26; 137; 128; 64; 84; 72; 82; 126; 92; 56; 122; 82; 148; 174; 84; 155; 68; 122; 110; 111; 136; 125; 120; 115; 115; 17; 56; 111; 119; 70; 24; 194; 104; 125; 87; 78 : R
50; 95; 94; 89; 76; 102; 98; 99; 108; 96; 96; 114; 124; 68; 86; 134; 113; 101; 95; 85; 86; 97; 81; 103; 81; 69; 126; 73; 134; 113; 76; 97; 88; 55; 128; 124 : J
126; 108; 59; 126; 74; 94; 72; 82; 126; 101; 98; 77; 70; 81; 68; 109; 108; 93; 75; 74; 117; 80; 122; 48; 104; 117; 56; 88; 85; 89; 73; 97; 107; 79; 109; 98 : Y
38; 115; 83; 89; 109; 74; 112; 108; 98; 92; 84; 109; 142; 150; 46; 131; 135; 95; 107; 169; 130; 106; 94; 116; 132; 43; 116; 143; 111; 77; 53; 143; 58; 111; 116; 101 : H
after: 83 -> 89
after: 46 -> 131
after: 69 -> 126

58; 143; 27; 96; 107; 108; 88; 91; 142; 97; 30; 133; 53; 79; 107; 97; 83; 39; 71; 78; 111; 144; 86; 42; 110; 133; 111; 85; 69 = U
52; 49; 81; 123; 84; 118; 97; 114; 93; 44; 126; 58; 73; 165; 85; 117; 64; 104; 97; 107; 125; 102; 76; 81; 62; 76; 175; 156; 166 = W
152; 107; 99; 54; 100; 140; 92; 63; 127; 168; 131; 147; 76; 90; 79; 135; 174; 41; 87; 111; 78; 66; 145; 123; 45; 67; 70; 28; 31 = T
52; 49; 81; 123; 84; 118; 97; 114; 146; 44; 126; 58; 73; 165; 85; 21; 64; 181; 97; 107; 125; 102; 76; 81; 62; 76; 175; 156; 85 = C
after: 67 -> 70
after: 135 -> 174
asked: 152; 107; 99; 54; 100; 140; 92; 63; 127; 168; 131; 147; 76; 90; 79; 135; 174; 41; 87; 111; 78; 66; 145; 123; 45; 67; 70; 28; 31 -> T
after: 181 -> 97
after: 27 -> 96
after: 146 -> 44

113; 115; 119; 100; 96; 85; 139; 82; 129; 109; 126; 118; 88; 79; 119 = F
75; 117; 68; 118; 73; 122; 132; 104; 112; 69; 88; 72; 80; 88; 109 = L
68; 136; 68; 21; 55; 122; 173; 100; 129; 53; 89; 68; 60; 72; 118 = V
118; 123; 73; 27; 52; 116; 186; 106; 137; 67; 88; 67; 59; 69; 156 = Z
after: 117 -> 68
after: 79 -> 119

103; 26; 72; 38; 101; 106; 121; 50; 91; 101; 73; 76; 103; 112; 93; 112; 101; 96 = S
91; 78; 137; 69; 99; 69; 115; 110; 100; 36; 81; 83; 104; 70; 157; 112; 168; 92 = Q
101; 124; 92; 90; 79; 120; 83; 90; 111; 144; 80; 131; 85; 90; 67; 152; 58; 116 = B
91; 108; 162; 69; 81; 111; 59; 110; 54; 175; 68; 113; 53; 100; 70; 163; 133; 80 = K
108; 84; 74; 97; 114; 125; 75; 19; 127; 112; 100; 79; 96; 108; 59; 130; 26; 113 = P
105; 134; 122; 109; 104; 101; 71; 85; 120; 83; 103; 100; 94; 108; 114; 140; 67; 102 = E
101; 124; 92; 90; 79; 120; 83; 90; 111; 144; 80; 116; 85; 90; 67; 152; 82; 88 = M
100; 48; 147; 65; 109; 114; 67; 118; 50; 59; 105; 98; 89; 97; 105; 46; 43; 104 = A
after: 75 -> 19
after: 168 -> 92
after: 19 -> 127
after: 115 -> 110
after: 38 -> 101
asked: 103; 26; 72; 38; 101; 106; 121; 50; 91; 101; 73; 76; 103; 112; 93; 112; 101; 96 -> S

